a =
[[-24  10 -22 -45   5   3]
 [-30  15 -14 -36   0   3]
 [ 50 -31 -12  10   9 -16]
 [ -7   3  -6 -10  -3  -8]
 [ -6   2 -12 -20   1  -7]
 [-22  11 -11 -33  22  50]
 [ -5   2  -5 -10  -2  -6]]
Rows and columns are counted from 0.
row 0 col 0 => -24
row 5 col 0 => -22
row 6 col 5 => -6
row 2 col 4 => 9
row 6 col 4 => -2
row 1 col 2 => -14
row 0 col 2 => -22
row 1 col 5 => 3
row 3 col 5 => -8
row 2 col 1 => -31
row 3 col 3 => -10
row 5 col 1 => 11
row 2 col 5 => -16
row 6 col 2 => -5
row 4 col 4 => 1
row 5 col 3 => -33
row 4 col 2 => -12

x =
 -4    5   -6  -23  -11   -6   -2    7  -15   16
 -4   14   -4  -32  -18   -6    1   -2  -22   21
 -6   29  -10  -47  -13  -19   -3    8  -23   32
 -5   16   -5  -21   -4  -11    1    4   -8   11
-19   19   -8  -32    3  -16    3   11  -10   11
  4   22   -7  -39  -21  -11   -5    1  -23   34
  5    8   -4  -15  -11   -4   -4   -1   -9   19
  0   26  -11  -42  -12  -19   -6    6  -16   33
 -3   25   -9  -45  -16  -16   -4    7  -23   36
x[0][0] => -4
x[6][1] => 8
x[4] => [-19, 19, -8, -32, 3, -16, 3, 11, -10, 11]
x[2][9] => 32
x[6][3] => -15
x[3][6] => 1
x[2][4] => -13
x[2][5] => -19
x[:, 5] => [-6, -6, -19, -11, -16, -11, -4, -19, -16]
x[8][1] => 25
x[:, 9] => [16, 21, 32, 11, 11, 34, 19, 33, 36]
x[5] => [4, 22, -7, -39, -21, -11, -5, 1, -23, 34]
x[8][3] => -45
x[:, 6] => [-2, 1, -3, 1, 3, -5, -4, -6, -4]
x[6][0] => 5
x[7][5] => -19
x[0][1] => 5
x[4][6] => 3
x[2] => [-6, 29, -10, -47, -13, -19, -3, 8, -23, 32]
x[5][9] => 34
x[1][0] => -4
x[4][2] => -8
x[5][3] => -39
x[0][2] => -6
x[4][7] => 11
x[4][4] => 3
x[4][1] => 19
x[7][8] => -16
x[0] => [-4, 5, -6, -23, -11, -6, -2, 7, -15, 16]
x[:, 4] => [-11, -18, -13, -4, 3, -21, -11, -12, -16]
x[6] => [5, 8, -4, -15, -11, -4, -4, -1, -9, 19]
x[3] => [-5, 16, -5, -21, -4, -11, 1, 4, -8, 11]
x[1][7] => -2
x[:, 1] => [5, 14, 29, 16, 19, 22, 8, 26, 25]
x[6][5] => -4

M =
[[ -8   0 -11  54  20]
 [ -4   4 -14  55  24]
 [ 12   9  -9  29  24]
 [-16   4  -7  40  -3]
 [ 30  21  41  36  31]
 [-25 -14  -3  24 -11]
 [-10   0  -1  29   1]
 [ 37  27  46  31  21]]
M[-8][-5] = -8
M[5][2] = -3
M[7][-1] = 21
M[2] = [12, 9, -9, 29, 24]
M[-7][-5] = -4
M[-1][3] = 31
M[-2][-2] = 29
M[7][-3] = 46
M[-5][3] = 40
M[3][2] = -7
M[4][4] = 31
M[3][-4] = 4
M[-3][0] = -25
M[-7][-3] = -14
M[-4][2] = 41
M[6][1] = 0
M[0][1] = 0
M[-6][-4] = 9
M[-7] = [-4, 4, -14, 55, 24]

data = [ 32  49 -35 -34  11 -13 -12   9 -22 -10 -12 -20 -49]
data[0]	32
data[5]	-13
data[3]	-34
data[4]	11
data[11]	-20
data[6]	-12

B =
1.74	1.54	-1.89	-0.54	-2.49	-2.16	-2.33	-2.93	-2.93	1.14
1.10	-0.71	-1.52	0.57	-1.45	-0.80	-0.71	-0.94	-0.10	-0.02
-0.70	0.29	1.36	-0.07	1.49	0.96	1.04	1.20	0.90	-0.02
-0.34	-0.44	0.89	0.18	1.33	0.75	1.21	1.14	1.81	-0.31
0.41	0.66	-0.37	-0.07	-0.69	-0.39	-0.69	-0.69	-1.17	0.46
-1.14	-0.55	1.20	0.68	1.11	1.71	1.06	1.92	0.62	-0.37
0.55	-0.88	-0.86	0.68	-0.75	-0.13	-0.14	-0.12	0.38	-0.21
0.94	-0.34	-1.43	0.51	-1.62	-0.72	-0.98	-1.01	-0.88	0.16
0.32	1.73	-0.29	-0.44	-1.12	-0.58	-1.44	-1.23	-2.92	0.99
-1.48	1.27	2.78	-0.65	2.83	1.58	1.62	1.90	0.88	0.21
B[0,0] -> 1.74
B[5,4] -> 1.11
B[9,9] -> 0.21
B[6,7] -> -0.12
B[8,9] -> 0.99
B[8] -> [0.32, 1.73, -0.29, -0.44, -1.12, -0.58, -1.44, -1.23, -2.92, 0.99]
B[3] -> [-0.34, -0.44, 0.89, 0.18, 1.33, 0.75, 1.21, 1.14, 1.81, -0.31]
B[6,1] -> -0.88
B[0] -> [1.74, 1.54, -1.89, -0.54, -2.49, -2.16, -2.33, -2.93, -2.93, 1.14]
B[0,3] -> -0.54
B[3,3] -> 0.18
B[3,4] -> 1.33
B[6] -> [0.55, -0.88, -0.86, 0.68, -0.75, -0.13, -0.14, -0.12, 0.38, -0.21]
B[2] -> [-0.70, 0.29, 1.36, -0.07, 1.49, 0.96, 1.04, 1.20, 0.90, -0.02]
B[:, 0] -> [1.74, 1.10, -0.70, -0.34, 0.41, -1.14, 0.55, 0.94, 0.32, -1.48]
B[4,2] -> -0.37
B[9,6] -> 1.62
B[1,0] -> 1.10
B[0,1] -> 1.54
B[7,3] -> 0.51
B[0,6] -> -2.33
B[7] -> [0.94, -0.34, -1.43, 0.51, -1.62, -0.72, -0.98, -1.01, -0.88, 0.16]
B[8,7] -> -1.23
B[6,2] -> -0.86
B[8,3] -> -0.44
B[9] -> [-1.48, 1.27, 2.78, -0.65, 2.83, 1.58, 1.62, 1.90, 0.88, 0.21]
B[7,7] -> -1.01
B[4,4] -> -0.69
B[5,6] -> 1.06
B[3,5] -> 0.75
B[7,1] -> -0.34
